One hidden turn or mirror swaps the rows below in pairs. Which row is each named row swapped with?
des: [ 28  -1   5   5  -2  25   6 -14   1   8  20 -12   0  -5 -13  -4  14  -3
 -12]
Sutuf: [ -1  31   7 -16   7  26   7   3 -18  12  -2  -3  12   6   2  -5  -1 -28
 -22]
zub: [ -3  13   9  -5   1   6  -9   4  -7  -3  31   8  15 -31 -21  -9   8   2
 -24]
Fani: [-16   9  15   2  -1  22  12   5 -20  17  12  21 -12 -25 -14   3 -25   3
 -13]
mikir: [-14  12   9   8 -16  13   1  -1 -15  13  24  13 -17 -28  -8   5  -7 -15
 -19]
vezim: [ -2   1  25   5  -9   1  24  -8 -31 -18  15 -18  -1 -25  -3   3  -2  -5
 -21]
Remuz: [  4  -5  26  -8  -6  35  27  -1 -44   8   9 -18  -9  -3  -5  -6  -1 -12
 -11]
popen: [  2  -8  22  -5  -2  17  30  -9 -38  -3  14 -26  -5  -8   5  -4   2  -8
  -9]
rup: [ 29  -5  -6   7  -5  26  10 -10  -6   4  20 -16   6 -13 -16  -4   9   1
 -15]
gari: [ 14   7  23 -10  19  17  17   8 -26  -4  -6   1  10 -14   5 -29 -21   5
 -28]
tevi: [  5  -5  19 -11   6  30   4   2 -26  19  15  25  -9 -18 -25 -20 -15   8
 -10]
Nipa: [  1  -7  32  -1  -4  20  23   2 -40   0   7 -22   2 -12   1   0  10 -17
 -23]
Zinob: [-11  12   1  11 -11   7   5  -1 -18  11  20  10 -10 -23  -7  10   6 -16
 -29]
lef: [ 11  18  37 -20  14  16  12  -8 -20   7   4  12   9   0 -23  -1 -15   2
  -1]
safud: [ 14  32   8 -13   8  23   8   9 -11   5  -6  -2   9   0   7  -2 -10 -25
 -25]
fufu: [  6   0  16  -7   5   4  -7   0 -10  -4  28  20  10 -32 -21 -18   1   0
 -25]
Ver: [ 29  -5  11  -1  -4  30  11 -15  -8   5  20  -4  12  -1 -23   3  15  -6
 -14]
sis: [  7  30   4 -12   8  20   5   0 -16   9  -1   4  13  10   5  -8 -17 -20
 -26]
kirud: [  4  17  22 -24   1   0  11  -8 -39   5   8   4   1  -6  -2 -20   0 -32
 -24]
kuz: [ 10   8  12  14  10   4  14 -10  -7  -4   8  14   5 -33  -3 -12 -21  13
 -26]
Febuk: [  0  -5  30  -3  -4  32  27   0 -32   2   7 -20 -14  -4  -1  -5   3 -14
 -10]
Dag: [  6  10  35 -27   7  11  14   5 -35  -6  -2   8   7 -15   0 -21 -10 -16
 -33]
vev: [  4  -6  27 -13   3  39  13   5 -34  17  -1   9 -15  -5 -14 -18 -18  -3
 -11]
pavi: [  2   1  28  -4  -5  22  23   4 -44   5  14 -18 -14   2  -2  -6   1 -16
  -8]
pavat: [ 16   4   7   2  18  21  18   8 -17  -5  -5  -1   7 -27   5 -26 -21  10
 -28]
Valaf: [  8  27   3 -19   5  14   4  12 -13  -4  13 -10  18  -6   1  -3   7 -26
 -23]
dodam: [  2  12  34 -20  17  21  10   4 -28   7   4  19   3  -3 -15  -7 -25   2
  -6]
mame: [ -7   8  16  -5 -20   6   5  -8 -25  12  24  12  -8 -21 -11   0   8 -30
 -30]
Zukat: [  4   6   6  -7   2   4  -6   2  -7  -7  30  17   8 -32 -22 -18   0   1
 -17]
dovut: [ 19   1  -4  14  10  26   9   1  -5  -1  11  -1   0 -26  -2 -22 -12  15
 -22]
zibal: [ 21  26   6  -2  18  24  11  -5  -7  11  -7  13   7  -4  -2 -11 -24   1
 -27]
tusa: [ 21   3   3   0   5  21   1 -16 -10   6  29  -9   9  -4 -20  -8  18 -13
  -8]
sekuv: [ -1  12  10  -4  -7  11  -1   9  -7 -10  28   5  20 -30 -16   3  11  -7
 -30]
Kune: [ 26  13  24 -20   2  20   2 -19 -16   0  17   1  14   7 -26  -2   5 -12
  -8]
ref: [  7  10  23  13   7   0  22 -15 -14  -9  11   2  -1 -32  -5   1 -14  15
 -20]
Zom: [  6   8  33 -22  13   7  10  10 -34  -8   3   9  10 -14  -2 -29  -7 -15
 -27]
Ven: [-16   8  16   6  -2  19  11   7 -25  13  11  17 -15 -22 -12  -1 -26   7
 -13]
Dabam: [  5  -5  15  -2   7  19  -1  -2 -14   7  22  26  -5 -25 -30 -16 -12  12
 -18]
rigut: [ 26   2  -3  13   3  30   7 -14  -5   6  18 -12   6 -21 -21  -1   9   0
 -17]
Zupod: [  4   1  27  -7   0  32  22   1 -48  12   2 -18  -9  -5  -5  -7  -1 -12
  -6]
vod: [  4  16  30 -22   8   4  15   1 -38   2   0   6   3 -11  -5 -22  -3 -26
 -34]
notu: [-17   8   3   9 -11  14   4   2 -19   8  22  17 -12 -21 -10  10 -10  -9
 -29]
foga: [ 25  -2  -6  17   1  33   8  -7  -3   4  17 -11   7 -18 -14  -5   6   1
 -20]
migil: [ 19  28   5  -2  17  21  12  -1 -10  10  -7  12   6  -8   4 -10 -24  -1
 -24]
papos: [ 25   1   3   4  -2  26   7 -16   3   5  20 -16  10 -11 -17  -2   9  -7
 -23]
mig: [  1  -4  25  -7  -1  35  21   2 -45  17   5 -13 -13  -2  -5  -9  -5 -14
  -7]

Febuk is swapped with des
gari is swapped with Dabam
mikir is swapped with safud
pavi is swapped with papos
lef is swapped with ref
sis is swapped with notu

